One turn moves each row of this set onto another row. After a few examples, where does it send each row asked below?
lupit: [  8   1  -7   7 -16  -2  -6   6   2   3 -19 -14   4  -6   2  11   7  15
   3   9   3]
butez: [  6 -20 -15   8 -17 -15   9   3 -23   1   0 -11   5 -18  -6  13  -3  -3
  11  -2   1]
Tukik: [  2  -6 -13   9  -2 -12   6   8   0  13  -3  15  -4  -6  -5  13  -6   3
 -24  -7   3]
Rifi: [ -7  -5   2  -1   4 -13   1  -2 -13  -1  20  -3  -8   6  10 -10  14   8
  -9   3  -7]
panu: [ 21   5   3  15   4 -12  12  -6   3   7  13  -6  -3   5  -6  10   4 -13
 -14 -16  -6]
kur: [ -5   6  -9   7 -15   4   4 -22   4  -4  11 -10 -17   3  -4  10  -1  15
   9   0   6]
fanod: [  4   3   1  11  -4  -1  19 -19   4 -11   1 -22  13  -6   7   9 -11  -5
 -10  -3   4]
kan: [-22 -11  -9   1 -17   5   1  -1   9  14   4  -1 -16  -3  -8  -1 -11  -6
  -6   0   0]
paben: [  5  -3  -9 -19  14  -7  -1  -5  -2   0  10  -4  -4 -10  -4  22  11 -11
   3   3   5]
vik: [  2   0 -21  12   2   7   0  19 -11  -7   6 -10  -4 -22  -6   3   7 -11
  -2   3  -2]
garo: [  1  -5  -8  15 -11   8   7  -4  -1  11   4  -8   1 -29  -1  18   3  -1
  16   5   8]
mevez: [ 10  -5   6  12   0  -2  15  19 -27  -1   4 -11   6   0   2   7  -3   3
  -2 -15  -4]
dited: [  1  -5   6  10 -16  -3   0 -13 -29   8  11   2  -9  -4 -14   3   4 -18
  -4  -7  17]
Katon: [-14  -8 -13  15   1   5   0 -15  -9   5   8 -11  18 -11  -3  -7   1  -9
   2 -19  12]
Biv: [ -2 -17 -15   6   1  17  -9 -12   9  -7  -1  -7  10  -4  -4  10   0 -16
  -7 -12  10]
muzam: [-15  -3   6  -6 -14  19   7 -11   5   0   0  -5  -8  -2   5 -11   9 -11
  -5  -5  -1]
nunu: [  9   0  -8 -14 -11 -13   7   7  -9   1  11 -25  -4   2  13  12   2  -4
   7   3  10]
misol: [ -2  -5  -4  -5 -16 -11  -5  -5 -10  14  -2  -6  -9  -5   4   4 -12  -6
 -28 -19  -3]
viri: [ 10  -1  11  -4  -7   4  19   7  -6  -3  15 -12   7 -18   2   6  10   1
   9  -9   9]
Vata: [  5  -2   4  13  -3 -14  -8   8 -12  11   0 -11  -4  10  17  16  -5  14
   0  -4   5]
Lod: [  1  -2   0   7   7   0 -10 -11 -13  29   4  -4   0  -3  -1  18   4  -1
  10   6   6]
rol: [-14  -5   7  26  -2  -4   1  12  -1  -1 -10  -6   3  -2  -8   6   9 -17
  -9   1  -8]
gutuz: [-10   2  14  -6   8   2   9   4   3  -2  -1 -14  -4  12  -2   6   3 -22
   5  -6  10]
gad: [-12  -3 -16  17  -6   3  -1 -15 -29   6  11  -6  -8   2  -6   2  -2   6
  -8   7  -9]
bupan: [  9   8   1   4   1  -6  -5 -14 -33   4  -9 -17  -2  -3 -11   1  -2   0
  -1 -14  -5]
Dinis: [ -5 -12  -8  13   0  -6  19   8   0 -15  -1   0 -15  -9   4  -2   2   5
   2   1 -14]
sos: [ -3  -6 -14  -6  -7  10 -11 -17  -5  10  -3  -3  -8   3   9  12   1 -15
 -14 -22  10]
letap: [  0  -1  19  11 -18 -11  -6  -7  -4  -1   0   0  -3  -7   5   3  13  -1
 -18  11  12]
Folo: [  2 -14  -1   6  -5  -4  -2  -9  -4  12  16   1 -22  14 -11  -1 -11 -16
  -9   2   0]
Besus: [-16  -7  -4   7 -19  -4  11  -1  -6  -8   0  -6  -9   0  -5  17 -15  -9
   4 -11  24]
Rusus: [ -6 -19   7  16 -15  11   6 -10  -7 -15   3  -3   6   4  -5  -5   9 -10
  -8 -13 -13]
tuzu: [ -1  -3  -3  -3   7   7  19 -12  -2  -4   7   0 -10  -1 -22   3   6   0
  11  -7  -8]
mosov: [ 22  -5   4  -1  -5  -8  -5 -11 -15  10  -2  -8   2  -9  -5  -3  21  -3
  13  -3   5]
zovus: [ 14 -12   0   7   2   4   1  -6  13 -12   4 -16   7 -14  -4  -6  -7 -15
 -15   0   6]
lenod: [  7 -20   8   8 -12  -8   4 -13  -4 -15   8  -1  -6  14   1   4  -9  -2
 -17   5  -1]
nol: [  3   9   1  -1  -9  -8  -8   7  -6 -10   7 -22   2 -11  -1  -8   5  17
  -7  -6   8]
lubi: [ 14  -8   7   8  -7 -13   1   2  -1   5   9 -14  -5 -12  -7 -12  -8 -14
 -24 -14  -6]
Sok: [  3  -3 -13  10  -9 -19  -8 -12  -4  -5  -8 -10 -12  -8   4  27  -4   2
   9 -13  -4]
kuze: [  0   2 -12   1   2   3  -3  -6  -5  14   2   5 -10  -8  18  -9   5  -6
  -8  -7  22]
rokof: [  2   1 -13   4  -1   2  -2  18 -15  15   2 -19   7   7 -15  11  10  -8
   5  -6  -7]

Sok turns into bupan
zovus turns into Biv
Where do these go?
panu turns into fanod
Rifi turns into Dinis
kan turns into Folo
lupit turns into rokof
gutuz turns into Besus
Lod turns into Vata

One turn moves each row of this set onto another row. After a few examples, where does it send each row asked below?
duda: [ -1  -1   3   8   5  19  -1  -6  -3  -7  11  22   8  12  -1  20   4 -10]
fetob: [  1   7  11  16  13  -3  -5  18 -14   4  11   3  16   2   3 -15  -3  14]
Tubo: [-6 12 -9 17 -1 13 11 -7 -4 -9 12  0  8  6 10 -6 16 -6]
Zev: [ -3   2 -14   1   5  14  -1   0   1  -9  15  -4  12  -9  -3  19  -1   1]
senag: [ -1  -7   5 -10   1   1  -4   3   2  18  12  -3  -8   1   1  -2  -3 -18]
vomu: [-11   3  10  -5   7   1  10   5   5   2  -8   1  16  12   8   5 -25   7]
Bidi: [-15   2  24   8  12  11  -1  13   0   9   3  -7   4   0 -11  -6  -7   9]
Bimef: [ 2 -9  4  8 -8 -3 10 14 -7  4 -6 -3 15 13  0 -7 22 -1]
vap: [-17   0  26   0 -13 -13   8   6  -7  -5   5  13  -2   0  10  -1   0  -2]
rumu: [-17   0   0   3  -7   2 -11  -6   1  -2   7  -6  12  30   3  -8   1  -5]
sose: [  1 -18   3  -6  23   0   3  12 -22   0  -1  -1  17  10   3  -5   1  -4]
tubul: [-23  -6   1   4  -8  -3   4   1 -16 -26  -7  -2   7  -2   4   9   3  -1]
Gusi: [  0  14  -7  22 -16   7  10   0  -3  -3  17   0  -6   6   5   4  -2   6]
Mamil: [  8  10  -6  11   9  -1   6   1   1  11 -10 -16  -7   3   2  -1  -3  -6]
budap: [  0  17   9  20 -15   4   7  -6  -2  -5  16   5  -2  13  -1  14  -7   5]
Lari: [ -5   4   2  -4  -3  12  10  -1 -13  -6 -15  -9  -1  -3 -15  -8   1   3]
Gifub: [-13  -4  14 -11  -4   7  12  -7  -7   5   8   9  -9  -3   4 -15  -2 -10]
pova: [ -7  -4  16  -1  -7 -18  -8  15   2  11   8   2  -1   2   7  11  -1 -10]
gasu: [ -5 -16   7  -4  21  -5  -1   4 -24   2 -11   3  11   5   0   8   6   1]
tup: [-10  10  -1  -1   8  -1   5 -14 -14  -1  14  -2   1  -6   7  19 -16   4]
baz: [  3  12   1  17 -22   7  14  -5   3   2   8   2   0   7   1  11   4   1]
Bal: [  8   5   9  -3   6   9 -24   0 -19  -3   9   9  11   3  -1   9  -6   8]
dubos: [-18   0   6   3  18  -6   3  26 -11  -1   9   1  -2   6  -3   8 -17 -12]
reme: [ -9   1  -6  20   5 -17   0   3  -1  -9  -1  -9   1   3  18  16  -1 -12]
Zore: [ -9  -3   5   2   7  -5   2 -10  -4   3 -10   8  18  24   9  -9 -12  -9]
teki: [  8  -1   4  13  -9   1   2  11 -15   3  -9  -1   6  17   3  -9  19  -1]
fubu: [ -1  12  10  21   8  -8   6  -1 -15   0 -11   6  19   4   6  -8  15   1]
mavi: [ -6 -17  10   2  19  -3  13   1 -25  -4  -2   6  21   0   3   0  -2   2]
nen: [  0   1  -1   2  -4  -3  -8  -2  -2 -14   6  20   5  14  16   1  -5 -20]
nilid: [ 10  -7   4  16 -13  -1   3  14  -4   2   0   2  13  22  -7  -4  12  -6]
puza: [ -7   3   7  15  -1  13  -8   5 -10   2  18 -13 -10   2   2  -3 -21  -7]
Tetol: [-13  -2  -4   3  14   1   9  -6 -11  -5  14   3  -2  -7   2  21 -16   8]
gufed: [ -3   5   5   5  12  -6   7   0  -8 -10  19  -1   6  -6  11  21 -14  14]
Zerud: [-9 -1  4 26 11  6 18 12  1  0 14 17 12 11  2 -5  6 -3]
sifes: [  5  -4   3  10  -5   8   8   2 -18   7  -2   2  13  18  -9  -7  18 -12]
zeva: [  9  19  -2  14 -11   6   1   0  -1   2  19  -5  -1  13  -2  12   6   0]
Zofer: [ -9 -11   2  -9  21 -11   1   3 -24   1   1  -6  15   1   6   2   3   2]
leme: [ -2  -8  17   0   8  -9   6  13  -5 -16 -10  18  -2  18  -3   1   1 -10]
geg: [-12  -7   6  -1  -7   0 -19  -4  -5 -14  17   3   6   3 -10  -8  -8   4]
sobin: [  8  -5  17  12 -10   9  -5  -8  -5 -11   0   4 -10  14   2 -10  -2  -6]
nar: [ -4  10  15   8  14   7  10  15   3  10  -5  10   4  11  15   3  -6 -18]
bemet: [-18   6   6  -4  -6  10  -3   9  10  -4   9 -13  11  17   2   5 -13  11]
dige: [  2   2   5   5  13  -7  -5   6 -11   0  -9   1  24 -11  -7  15  -3  10]
vasuv: [-11   6   8  -1  21   5   7  -7 -18  -7  17   0   2   0   8  13 -18   7]

Gusi turns into Tetol
tubul turns into Lari
Where do these go?
dubos turns into leme
geg turns into Bidi
duda turns into Bal
Gifub turns into senag
fubu turns into Tubo
Zore turns into rumu
Zofer turns into Bimef
budap turns into vasuv
gufed turns into mavi

